Each path is a new rotation, seen through one point. The rows after it are directions, each followed by how far the rotation turns it, in degrees each step (0 if it stays put).
Each turn is a multiple of 5 degrees from 10 to 175, or 0.
Each row of a path follows its step; steps can be skipped.
path 1
step 0: [-13   3 -15 -21  18 -33  -4 -17  18 -28   2  29   5  24  21  23 -11  10
  15  -4  -6 -17 -11 -15   4  33  25  20  11 -16  17   1 -13   9]
step 1: [  2  -6 -25  -8   2 -47 -19  16 -11  12  -2  16  37  10   3  -7  21   7
  17  12  13  -7  22 -30  13  -7  17  18  15 -15   0  22 -16  -4]
step 2: [  1  -7  -3 -17  -4  -7  -2  14 -13   0  17  39  -5  21   7  -8  14 -11
  -6  47  19 -11  44   2   5  -5   4  -3 -36  -6  11   8  -5 -20]
step 3: [  3  -3   3  22  -6  17 -13   5  -3 -46  -8  49  16  15  -6  11  -9  -5
  17  16  16  -7 -17  -8 -15  -7   0  -4 -36 -10  26  -3 -12 -13]
step 4: [ -4  -6 -48  -2  16   0  -2 -10   5 -28  13   4  39  31 -10  17   0  12
  36   0  -7  -3 -16  19  18  15  19   0 -16   0   8 -10 -12  -7]
step 5: [-12  12 -24  -5 -22 -28 -19  25  -9  16   5  24  19   5 -10   4 -20   2
  25 -11   6 -14  23  10  44  15  14  16   6  -8   0 -19  -7 -23]
step 6: [-11 -23 -18 -13   8 -10 -28  29   0 -17  -4  26 -28   1  -5   0 -12  11
  18  28  22  -2  30 -16  24  -2 -17  -6  -7 -18   0  -5  29 -19]
step 7: [  0 -12  19 -11  -3  15 -21   3  14 -40   1  21  18  15   2   5 -12   8
  50  23   0   5  32  -5  -6  -3 -28  -5  -6   4  20   5 -14  20]
step 8: [ 15 -14 -20  28  20  22  11 -16  11   5   9   9  43   9 -20 -11 -13  -4
  47  13  23  -3  18  12  10 -13   0  12  -5   5  -6 -16 -16  -1]
step 9: [ 11  26  -4  20  15  11 -12  16  20   7  21   5  -4  13  -3  16 -22 -20
  21   5  13 -35  23  16  23  28  20  10 -10  -4  -8 -30  15 -16]
Speeds:
[  4   1   8  -2   8  -7   9 -12  -5  -4   7   3  11   6  -2   6   4   8
  13 -12  -7  12   1   3  -4  -7   2   3  11  -2  -2   3   2  -6]
100
[  5   0   0   1   6  -1 -18  10   4 -12   0 -15   5   1   7  12   8   3
   5  -1  -6  -7  -8  -5  -6  -1  -2  -6   0  -6  -1   9   4   6]
115
[ -1   1  10  -1   0   0   4  11  -6   0  -8   6  -4   3  -3   1  -8  11
  -2   4   2   8   5   4 -16   6   3 -16  -6  -5   6   2  15  -2]
95
[  0 -12   9  -2   7  11  -9  -8 -11  -1  -4   2   9  -4  14   4  -4  -1
  -4   9  -2   4  -1   3  -4  -7 -10   0  -7  10   0  -6  -7  -9]
80
[ -5  13  -8   6   0   9  -7   1 -11  -9  -3  -5  -9   0   2  -2   4  -3
   6  -6   1   5  -8  12  -3   5  15   0   2   7   0  -6  -3 -13]
65
[ -5   3  10  -7  12  -7  -3  10  -3   3  -5  -6   5   3  -9   1   6  -3
  -6   6   0   9  -4  -4   4  13  -1   9   2  -9  -4 -18  -4  -1]
80
[ -2 -10 -15 -10  17   3   8  -8   4  -1   8  -9 -10   7   1   1   7   3
  -3  10  -1   2   3   6   3   2   2  -5  -6   1  -5   0   9  -1]
160
path 2
step 0: [-11   5  14 -17  14   1  17  -7 -10  -5  15  -8 -24  -3 -29 -14  14  -4
  -8  23  14 -48   1 -20  -8 -22  20   4 -22  -3 -30   6 -17  36]
step 1: [ 22   2 -40   9   1  11  -1  34 -29   6  -5  15   2 -14 -10  -7  -8 -16
  -9   9  19  -8  -5 -17 -19  13  -8 -15  14 -36   9   9 -26 -41]
step 2: [-17   9 -23   3  20  27  13 -15 -32   3 -28 -32   2  25 -11 -26   2   3
  15  17  -9  12   8  -2  10   8  33   2  10  33 -24   7 -11  17]
step 3: [ 13  -2  -7   8  -4 -21 -12   6 -19 -19  -9  15 -10   2 -21  -5  57 -29
 -11  25  30 -18 -11  16 -17  -9  -1 -23 -26  -4   7  -9  -6   6]
step 4: [ 14  27 -44  14 -13  25   5  15   7  27  -6 -11 -27  -6  -7 -28 -21  -2
  -7   8  15  20  12   8  12  -6  -5  11   4   3  27  36 -22  11]
step 5: [-26 -38 -30 -33  28 -13   3 -17 -27   3  -9   8 -26   3 -10   6  41  -5
 -13  -1  -8  -5   5 -11  29  -8  28   5  -8   7  -9  10  -7   2]
step 6: [ 35  10  -4  13   7  41 -11  -9  -4  -7 -14   0  -7  29 -16 -12  -4 -12
 -16   3  22 -31 -26 -18  -6 -29 -16   0 -28 -26  19   5 -12  -8]
step 7: [ -8 -15 -29 -20  21   4   1  36 -42  13 -17 -22  -7 -17   8 -20 -12  31
 -18  -5  27  16   3   3  -7   3 -11 -11   1  20 -17  24  -3  14]
step 8: [  1  -7   2  20   9  25   9  -8 -12 -12  -5 -12  16  12 -33  23  50 -27
 -20 -11   8   0  -3  -7   1   6  37   4  -3 -24 -12  22 -15  20]
step 9: [ 30  29 -52   2   4   1  -3  -7  -5  -1  17 -22   1 -13  12 -37  16  15
 -22  14  22  -3  -5 -10 -16   1 -17  12 -22   2   1 -24 -17  -7]
Speeds:
[  1  -4   9   3   1   9   4  15  10  12  -5   7  -3 -14  -1  -4   1  -4
  -4   0  10   3   3   9  -1  -4   9  -4  -4   0  -4  -6   7  12]
95
[ -7   5   4  12  10   1  -6   2  -7   9 -12   5   2   6   8   5   1   3
  11   2  -2  -2 -10   4  -5   4  -9  -3 -18   9  -2   5   4   0]
90
[  9   0 -11  -4  -8   4   0  -4   4   9  -1   7   8  -4  -7  -7   5  11
  10  -1   4 -10  -8   3 -14   2  -3   5   7  -5  10   3  11  -1]
135
[  2  -5   1   1  -9   3  -8  12   2  -2   6   2   2  -7  -3   4   0   8
   4  13  -2   3  14  -5  -1  -3 -10  -4  -1   0  -6  22  -2  -2]
115
[ -9 -13   5 -11  -4   5 -11 -13   3   0  -3   1  -5  -2   3  -2  -6   3
  -4  -5   7   5  -9  10   8 -10  -1   0  -8  -4  11  10  -3  -2]
45
path 3
step 0: [-36  13 -23  34  -9 -13 -15 -29  15   7  24  -3  -6 -12   9 -32  12   1
   3 -21  18 -11  -7  13  -4  32  27  -1  23   2 -11  14 -33 -18]
step 1: [-15  -9  -6  32 -19 -51  -8 -21 -25 -16  -1 -15 -19 -13 -31  12 -27  14
  20   3 -13  -6   1  16  -1 -23 -15  -2   9  -7 -33  16 -13  -6]
step 2: [-15 -12 -20 -10   5   6 -35   3   9   6 -10   9 -23 -50 -22  24  -3  22
   9  -8   1 -12   2  -2  19   5   4  32  18  40 -20  -7  -4  23]
step 3: [-29  16  -8  -9   0  -7  17 -32  15  12  19  -8  -6 -21  -9  -1   2 -22
  24  22  -3 -32 -17  -1  12  22  29  26  42  -4  13  21 -17 -11]
step 4: [-47 -19  18  23  10 -17 -15  -6 -17  14  16 -10   5 -13 -26  40  -3  -3
  -1  11   0   3 -35  24   8  -2 -27  -2   7 -25 -20  16  -7 -19]
step 5: [-40  -7 -18  34 -28  -1 -47  -6  15  -3 -13  16 -10 -23   0  -1  30  13
 -24  -9  -9  12 -20   2  15   7   8   9  15  27   0   5 -20  17]
step 6: [-22   9 -20  31  -2 -38   0 -21   7 -28  11  -4  -9 -23  -8 -12 -12   4
  22  18  26 -16  26   0   9  -9   6  12  30  -1  26  25 -30 -14]
step 7: [-12  -1 -26   8  19 -10 -23  -2   2   9  21 -15 -33 -34 -20  42 -26  16
   3 -23   4 -12   1  11   8   2 -11   1  13 -20 -40  -3  -4 -24]
step 8: [-30 -12 -27 -12 -24  -7  -6 -22   1   2 -20 -17 -10 -38  -9   0  25  -8
  -6   5 -28 -18 -31  -3   6  -6  35  16  28  24 -25  -4  -1   0]
step 9: [-46 -15   9   6  -6 -24   2  10  -3   8  17  -6  24 -39 -22 -12 -16 -14
  18  36  19 -14  -7  17   6   6 -17  32  10  10  11  21 -15 -11]
Speeds:
[  4  -9   5  -1   6   3 -14  10   1  -8  -6  13 -10  -3   5  -3   6  -8
   5 -13  -4  -9  -6   8  -9   4   7   2   5  -5   3  -1   2  -2]
135
[ 11   4  -6 -13   6  -4   4  -5   2  -2  -2  -1 -16 -10  -9  11 -10  -5
   4  -3  -4  -6   9 -12  -3  -3   2  -4   4   9  -1  -5   6   0]
70
[ -5  -2 -10  -7   1  -9   3  -6   2  -4  12   8   5  12  -6   6  -9   3
   1  -8  -3   1  -5  11   0   5   2 -12   0 -12  -4   4  11   0]
115
[  8  -4  11  -5  -3  -7   1  -5   3   3  -1   5   6   1  -3  -6  -3  -1
  10   2   2   0   3   7  -5  10   7   4  -9  12 -23   3  -5   0]
40
[ -7   6  -5  -3  -4   9  -1   1   6 -12   4   9   9  -5 -10  -7  11   4
   6  11  10  -1   1  -8 -13   3   2  -4   6   2  -3  -9   7   8]
120
[  3  -5   0  -4  -8  15  -2   3  -1 -11   7  -2  -3   5  -9  16  10   3
  -5  -3  -4  -3   3   8   7  -8  -1  -1  -8   5  -8  -5 -11   2]
125
[ 12   1   4   1  11   1  -3  -5  10  -8   9   2   4   3   8  -1  -1  -2
  -4   3  11 -10   2  -5  20   4  -2   8   9  -7  -6  -2   2   1]
100
[ -2  -3  -4  -4   2   3   7  -6  -9 -12   6   3 -13   3   4 -16   1   4
   0  11  -6  -7 -10  -6   6   3   5  -5  -8   6   3  10  -3  -8]
135
path 4
step 0: [  4  19  25 -28  12 -41  25   4  -4 -22   6 -29  42  14  14 -43  -3   0
   0 -29 -42 -22 -11  16 -22  -7  -8 -21  12  18  -7  -9   3 -11]
step 1: [ -7  18 -15  -6  30 -43 -28   9  10  29 -18  25 -26  -6  27  20 -20   9
  22   2 -37  -4 -24  25   8  -5 -26 -19 -15   6   6  -7 -14 -39]
step 2: [ 11  -1  28  21   1 -28 -19  -3  -6  26  25   9  29  -5  14 -23  10   6
  25 -26  -6  -1 -14 -17  10 -35  12 -52  41  27 -23   2 -10  10]
step 3: [ 20  16 -18 -16   9 -39 -28   4  20  15 -32 -23   0  -4  -2  -6 -18   5
   2 -29 -29 -11   5   4 -30   1 -34  17   5   2 -50 -32 -28  13]
step 4: [-31 -12  10  21  15 -17  10   9 -19  -3   3  25  -3  17   1   9 -15   0
   2 -59  -2 -13 -45  30  30 -11 -18 -19  29   2  -4 -24 -36  -8]
step 5: [ 10  14  26  27 -11  -9 -39 -14  28  11   1 -15  -6  18  30 -16  13   0
  15 -22 -29 -14  -3  23 -51 -42 -17   1  17   6  21 -21  -1   6]
step 6: [ -5  17 -17  25   4 -46 -36  16 -13  -6  -2   5  37  -9 -13  25   3   7
 -18 -21 -53  -6 -29   0  14  20   6  16  12  28   7  -9 -31   5]
step 7: [ 15  16  12 -14  -4   3 -27   4 -22  14  19  41 -17   5  19  -1  -7  26
 -11 -33 -10 -13 -47 -23 -15 -43 -40   4  20  -9 -11 -12  12  17]
step 8: [ 28  15   0  32  -7  -3  -9  36  32 -12 -52  -6  21  14 -15  -4  22  16
 -19   3 -25  -7 -18  14   9 -21 -11 -26  32   1   0 -39 -15  16]
step 9: [  8  26  -2 -21  17 -16 -14 -24 -45 -33   3  11 -10  -1  -8  12  -1  25
 -13 -47 -42   9 -11  26 -20 -23  13 -20  -6 -18  12 -14 -23  17]
Speeds:
[ -2  -2  -5 -15   0  -3  11  12  -5  -5   4   9  -1   2   3   4  -5   2
  -8  -9   3  -8  -6  -1  -5   6 -12  12  -5   9  -7   3   2 -11]
115
[-12  11   7   2   4   8  10   4  -4   9 -13  -2  -1   5  -5  -1   8 -12
   0   1  -6  -8 -11  -2  -6  -2   0  -1  -2 -14  -5   6  -2  -4]
95
[  1   0  -3   0  -6 -10  -1   1  11   1  -7  -9 -17  -5  -4  -1   1  -2
   3   3  -2   9   2 -11  -8  -6 -20   4  -9  -2   7  -2   2  -2]
160
[  6   9  -2  -6 -10   0  -3   4 -11  15  -2   0  -6  -4  14  10   0   4
   5   1   2  -3  11  13  -3  -3   2   8  -4 -11  -2  -7   3   3]
175
[ -5  -2   2  -9   3  -9 -10   0   0  10   6   6  10   0   6 -11  11  -5
   0   7  -7   4  -6   1   4   8  -2  10   2  -4  16   1   9  -6]
70
path 5
step 0: [  4   5  -3   7 -22 -19 -14  25 -33  -9 -36  19 -19  -8  -6  -8   9  -8
   5  17 -33   4  20   2 -18  48   1   3  16  47 -28  -4   0 -19]
step 1: [  8  15   7   7  24   8  -5 -15  -5 -15 -36  29 -23  19  20 -29   3 -41
  -1   2   7 -15  -2  20   5  15   2 -20   9 -40  31 -39 -18   4]
step 2: [  3  -7  10   5 -24   9  13 -21 -48   3  -5  26  32  -4  -6 -13 -21  -5
  28   2  16  26   5 -22  -7 -51  28 -25  21  -2  -7 -13   8 -15]
step 3: [ 15  12  -7   2   2 -13   5  -3  16 -14 -10  41   8  18  23  27 -25  31
 -25 -25 -15   5 -20  40 -13   8  50   0   1  10 -18  13  11 -12]
step 4: [-16  13 -30 -16  24   9 -25  -4   5  -6 -19  -5 -13  -1  10  34  13  -5
  29  14  16  13  22 -14  52  27  30 -26  27   5 -13   6 -11 -15]
step 5: [-36 -16  18  24   6  19   0  18  -8  19  23  16 -10 -19  28 -11  -9 -35
  11   8 -15 -26 -20 -24 -10  14  47  10  13 -18 -13  -7  11  24]
step 6: [ 25   5  -9  27  15  -8  25 -19 -14  32   8   2  42   9  19 -16 -31  17
   6  52  -4   4  21  14  -7  29  -1  -1  -7 -11 -22  -2 -18 -12]
step 7: [ 35  51  11   9  -3 -14  -7   5 -21  19 -19 -11   2   1 -24   8  -6 -25
 -12 -27 -19   5  33  12  26   2  41  25   9  10   5  -3   4  24]
step 8: [  7  16 -12 -42   4  56   9  -4   8 -14 -37  10  23  -1 -19  16  -8  -4
   0  18   8 -37  -7 -25 -15  15  19   6   5 -18   8 -24  23  -3]
step 9: [  3 -17  17  12   0 -15   4  -8   0  28   7  22   5  -9  11  29  30 -15
  -1  -5   3 -33  30  -5 -31 -19  10   5  27   5 -33 -25  -7 -54]
Speeds:
[ 1  7 -1 -2  1 -4 -5 -7 -3  3  5 -5 -5  7  5 -2 12  2 -5 -6  7 -3 13 -1
 15 -3  2 -6 13 -3 14  0 -9 11]
125
[ -6  -4  -4  -3  -1  -1   4  -1  10  -9   3  -2  -3  11  12  19   5   2
  -2  -2   4   2   3  -6   1 -15   8  -1  -2   0  -1  -1  13 -12]
60
[ 13  -1  -3   7   2  11   9  -1   2   8  13  -6  -5   7  -4   9   0  -5
   1   3   0   0  11 -10  -1  13   2   8 -10   2  -1   2   4  10]
40
[ -8   4 -12  -2  -3  -2   0 -16  -4  -6  -2  -1  -2  -9  -3   5   0 -19
  -2   5   9   7  -5   1  -3  -4   1  12   0  -6   0   7  -1   9]
120
[ -9  -1  -2   1  -1  11   2  -6   2  14  14   4   9  13  -1 -12   3  -7
  -5   1   4   3  -2   8  -7 -11   2  -1  -1   9  -6   0  -8  -4]
100
path 6
step 0: [ 28  21 -14 -26  -5 -12  -2  12 -10  20  -6  -5   2 -10  18 -13  -4  -5
  -9 -19   7  -4 -11  31 -25  -7  28 -27 -61  30 -19 -11   7   4]
step 1: [-22   0  18 -12  -5  23  25 -28   0  20  -9   6  17 -23 -23 -20  27 -23
  15 -26   9 -20 -23  50  12   3  20  23  20 -14   2  -3  -6   6]
step 2: [ 10 -27  -3  19 -15  22 -15   2  -3  22  18  -5  41 -13  42   1 -17 -43
   2  -5   4  17 -16   3 -29 -15 -22   8 -24  19   7 -14   6  21]
step 3: [-15  -8  19 -12 -19   9   6  17 -26   0   0 -30 -33 -10 -18   4  35 -41
  -9 -21 -13  17 -41   4  19 -15   0 -13  -2   4  24  26   4 -22]
step 4: [ 12  -7 -16  20  13   2  -8  15 -17  30  33 -24  19   4 -15  -6  20  18
  -4  23 -10   1 -26  31 -28  17  10   4 -33  -6 -12  13  29  32]
step 5: [ 16 -22  -6  30  -9 -28  10   3  -2  27 -31 -24 -14 -16   3  -9  18 -23
   8 -31  13 -41   4  35  24 -18   8   6   1  26 -13  12  -1 -16]
step 6: [ -2  21  12  12  -6  31  36 -24  -9  31  18   1  27  -7 -22   9  -1 -36
  10  17 -17  19   4  15   3  16 -13 -10 -29  34 -30 -13  -1  12]
step 7: [-14  12   4  32 -28   7 -12   3  35  24 -20 -25  -7  -2  -2  -9 -12 -39
  19 -16  15  -1 -46 -18   7 -18  11  12  -9 -23   5  23  21   4]
step 8: [ -3 -17  19   2 -24 -17  38  28 -20  -2  17 -27  23 -37  -9 -14  11  -8
 -34  22   3   7 -10 -18  -5  11  26 -11 -26  24   9 -11  18  20]
step 9: [-13  21 -39   1  -3 -17   0   5 -15  18 -16 -16 -23  18 -13 -15 -17 -19
  10  -9   0 -17 -37  54   4   6  18  -4  -5   9  21 -26  27   0]
Speeds:
[ -4  -7  -8   4  -2  -1  -5   1 -14  -9   9 -10  -3   9  -5  -3  -7  -2
 -10  -3 -10 -12  -4  -3  -9  10  -4   1   6   5  11   6   3  -4]
65
[ 10  -1  -4  -1  -3  -1 -18   6  13  -1  -8  -8  -5  -5   3  -2 -15  -5
  -1   3   3   5  -6   9  -5   1   5  -5   5   5  -6   6  -9  -7]
155
[ -4  -5 -20  -2  -5  10   0  11   8   8  10   2   5  16   2  11  -1   1
   8   4   3  -3   0  -1   2  -3   9  -2  -1   4   2  -5  -4   6]
155
[ -7  -4   1  -1  -1  -8   1  -1  -2  -4  -7 -11  -6  13  -5  -4  -7   0
   8 -14   3  -1  -7   5  19 -10  -4   3   2 -11   1  -2  -7   2]
175
[  7  -3   7   3   6  14 -11   3   0  -5  -2 -14  -4  -6  -6   4   4   8
   7  -2   2   5  -3 -12   6   2   5  -4  -6   3  13 -11   8   2]
80
path 7
step 0: [  8   7 -26   0  -7   3  27  25 -17 -10  30  -5  10   9  -3  -7 -19   0
  -3 -36 -10  12  46  -7   5  52  -4 -17 -22  13   3  22  -1  15]
step 1: [-10   3 -29 -17   2   5  10  -6  15  11 -22  -3  -5   3  53  16 -23 -25
  13  37 -16   0   1 -15  27 -20   4 -11  -5  -9 -13 -11  47   1]
step 2: [ 16  14   2  17  11 -19  37  -8 -13 -13  23  12 -36  10 -11 -16  -4 -21
  12   0 -11 -16 -13 -23 -17 -24 -34 -19  13  21  21 -25 -33  -1]
step 3: [ 18   4  11  28 -12  41   0  -1 -23   0  34   8  14  17  41 -14  -6   0
 -17 -15 -10 -19  15  17  27  30  17  -1 -22  15   5  10  11  29]
step 4: [ -7 -14 -32   9  16  -7 -20   1  -5   9 -15 -14  22  25  14 -11 -44 -10
  -3  17  15  10  17 -29  -5 -44  -4  -7  21 -11 -15 -25  19  25]
step 5: [ 12  42  -2  55  11  -3   2  10   8   9   2   0 -25 -15   1  20  -6   0
  26 -15 -32  12 -14  -8 -14 -16  -9   2   7  36  31  11 -20   0]
step 6: [-19   4   2   6   5   5 -24  26 -14  35  46  -2  -5   8  26 -27  15 -29
 -31  24  -6 -11  27  -1  15  33  23  -4   3   1  -6   7 -10   6]
step 7: [-13  11 -30 -24  17  30  -9  -1  -5  -6 -12  13  14  -4   5 -29 -21  13
 -13  -6 -25  21 -10 -30 -32 -21 -23  -4  29  16 -13  -9  39   7]
step 8: [ -2   2   3  32  -4   2  15   6  23   7   2  19 -44  11   8  43 -16 -13
 -16 -13  15  28  13  -7  -6   2  -5 -26  -6  47   7  16 -16 -19]
step 9: [ -6 -15 -15 -12 -12 -16   6  26 -45  14  29 -15  12 -15  27 -27 -19 -41
  16   7 -19   3   0  24   4  27   9 -26   4   1   2   8  15 -13]
Speeds:
[ -3  13  10  -4  -7   1   2  -4  -3   6   5  -3  -9  -8   4 -12 -13  -1
  -1  -6  12   5   9   5   7   3   2   4   4 -14   6   9   4   2]
125
[  6   9   5   1   2  -7  -3   4   5  -9  -2   4   1  -3  12  12 -11  -6
   5   1   6  -7  -5  -6  -1  -7   0   2   9   1  -7   8  -9 -18]
110
[-12   0  -7   6  -9   9   1   7   6  -2   4   4  -2   3  11  12   2  -5
 -11  -1   0  -1   1   9   2  -1  16   4 -11 -10   2  -8  -4  -5]
140
[  7  -5  -3   2  -2  -1   2  14   8  -7   8   0   9  -3   3 -11  -1   6
  -3  17   3  10  -8  -3   8  -3   1   1   2  -9  -7   1  15   0]
125
[  5  11 -10   2 -15   8   0   0  -9   3  -3   0  -3  -5 -10   9   7  -2
  -3  11  10   2   4   1   2 -14 -13   2   1   5   1  -2   4  -3]
120
[ -2   1   7  -3  -8  -1   5  10  12  -5   4   0  -2  -6   1   4   0  12
   1  -6   4  -2  -2 -10  -9  -4  -2  -5   9   3  19 -13  -1   6]
130
